Named moves, each a turn or a mirror, and the order they were made in; the first pair answered
move zud:
[ 2  6 21 11  2 -2 25 14 -3] => [ -9   1  13  23  -2  -4  19   8 -17]
[-20 -20 -12  15  -4  30   7   7  11] => [-13 -18  -5   8  -3  33  11  11  23]
[-15  -1  16   8  12 -12  40  -9  16] => [-26  -6   7  19   9 -17  32 -16  -1]
[  9  -8   1   0  -6  -5  16   8 -21] => [ 12  -6   5  -5  -6  -3  18  11 -13]
move Lal:
[-12  -8  -5   2   1   0  -7  -3  17] => [-11  -7   0   5   0   3  -2   3  20]
[-6 -1 14  2  7 -1  1  3 -5] => [-6 -2  6  1  8 -5 -4 -4 -7]
[-11  -8  -4  -4  -3   5  -6   0   8] => [-8 -7 -2 -3 -3  7 -4  3  8]
move nol:
[ 27  17  -4  -4 -13   4 -27   5 -13] => [ -1  11   7   4   9 -32  17 -21  -9]
[ 12   9 -13 -11   4   2  -8   2   0] => [  4   8  -8  -8  12 -10   9  -9   0]
[  9  10   1 -33  18  -5 -15   5   8] => [ -5   5   3 -31  26 -12   1  -3  13]
[ -2 -16  -3   8 -11  23 -11   9   3] => [ 19   6   6   3  -8  -6 -10   1 -21]
Now pairs of rows:
(two moves a pair)
[14  9  2  9  3 -3  3  6 -9] => [ -6   1  -6  10  10 -11  10 -11  -4]  nol, Lal
[20 -5 17 -7 -5 17 -6  7 16] => [  4  -4   2 -14   4 -16 -11 -26   6]  Lal, nol
[ -3   1  10  12  -1  -5  15  -1 -12] => [-16 -10  -3  12  -5  11   5  -2  -3]  Lal, nol
[-27 -11  -5  24   6  -5  -6 -21 -13] => [  1   4  -5  18  -1  -9 -25 -12 -31]  nol, nol
[  3   8  14   1   8 -15  22  -4   1] => [ 18   8   1  -4  -7  13 -10  16   1]  nol, nol
[-12  11 -11   4 -14  -2  -7 -19   0] => [  5  21   9   8 -18   7   5   4  -1]  Lal, nol
[-21  -2 -10  22  -9   3  -2   0 -22] => [ -6   8 -14 -17   1 -17 -10 -20   9]  zud, Lal
[  7   2  -1   8  -8 -15 -13   2 -25] => [-16 -19  -9  14 -11  11 -10   5  -2]  nol, nol
[ 10  16  28   5   2  -4  18  -4 -19] => [  6   3  14   9 -11  35  -5  12  -4]  nol, nol
[-18  -7 -15   7   1 -12  -2 -16  -8] => [-6 -8 -2 12 -6 22 -1 18  3]  nol, Lal
[ -3 -10  -7  -4  -6  16 -15   5  12] => [-11  -2   6  -2   8 -19  14 -12   4]  nol, nol
[-13 -14  -5  11  -8  10  -1  -1 -15] => [ -4  -9 -11 -16   0  -6  -9 -17   3]  zud, Lal
[ -4   8 -17  -9   4  10 -11   4 -32] => [  9  15 -13 -31  11   4  -9   1 -10]  zud, Lal
[-14 -22 -21 -11   1  20 -22 -14  43] => [ 48  19  -1 -18  -6   0 -35  10   3]  Lal, nol
[  6   6 -22  11 -21   7 -18   2 -26] => [  5  14   2  17  -7 -15  19  -2 -30]  Lal, nol
[  5  13  -5  -7   7 -38   7 -16  -7] => [-5 -3 12  7  1 11 28 20 25]  Lal, nol
[-10 -11 -15  -1  -6  18 -20   0   4] => [ 19  12  11   1  -5   6  -3  20 -11]  nol, Lal
[ -6  -6  -9 -14   9  15  -2  -5  31] => [-14 -13  -4   9   2  28   6  10  15]  zud, Lal
[-11  -3  -5   7  -4  -2  -1   4 -30] => [  2   4  -7 -25   5 -17  -6 -10  -6]  zud, Lal
[ 11   3 -14   1  -6 -11 -17 -11 -26] => [-5 -9 15 16  3  6 30  8 -1]  nol, Lal
[  3  -3  -9  11  -5  -5  11   5 -33] => [ 12   3 -15 -16   4 -21   4 -12 -13]  zud, Lal
[-11  -3   2 -12   7   1  -1 -14   5] => [  5   3   9 -10  -1  15  -5   4   3]  Lal, nol
[ -5 -14  -4   9 -10  33  -8  22   3] => [  6   4 -16  -3  -2 -16 -25 -13 -27]  Lal, nol
[-21 -13  -3  22   4  11  -9  -9  -9] => [-4 -7 20  7  6 21  7 10 19]  Lal, zud
[ 1 -5  3 -4  5  1 -9 -8 -1] => [-2 -6  6  4  3  7 -6 -1 -8]  Lal, zud
[-14 -20 -31 -14   0  13 -30 -16  19] => [-22 -26 -19  15 -11  35 -17   9   3]  Lal, zud
[-11 -10  16  10  -2  -1  16  15  -6] => [  8   2  15   6  -7  -3   4  20 -18]  nol, nol
[ -4   0  -6  -3 -16   0  -9 -23  -9] => [ -1  -1   8  10 -20  18   5   0  -9]  Lal, zud
[  2   4  -7  10 -14   2 -19  -2 -25] => [ 18  10  14   4 -12  17  -2  18  -3]  Lal, zud
[-30 -20  -4  -9  19  11  11 -24  32] => [ 24   1  -6 -16  -5  34 -34  13  11]  Lal, nol
[ -8 -10  -7  14  -6  17 -21  15   3] => [  6   8  -2   8   1 -18 -21   0 -23]  Lal, nol
[-27  13 -14  20  -8 -11  -1   5  -9] => [-19  20 -15  16 -12 -10 -11   9 -15]  nol, nol
[  4  -4 -20   6 -13  23 -35   2   2] => [-28  -8  -3  14  11 -15  16 -28   7]  nol, nol
[-15  10  14 -13  13  -3  23  -7  17] => [ 19  26  10 -21  -1   2  -8   9  -1]  nol, nol
[-23  -8 -19  -6  -1  -3 -10 -16  10] => [ -7  -1   0 -14   2   8   5   2  32]  zud, Lal
[ 11  19   3  -4   7 -17  -1 -12 -11] => [  3  15   5  14   2  -7   3  -4 -24]  Lal, zud
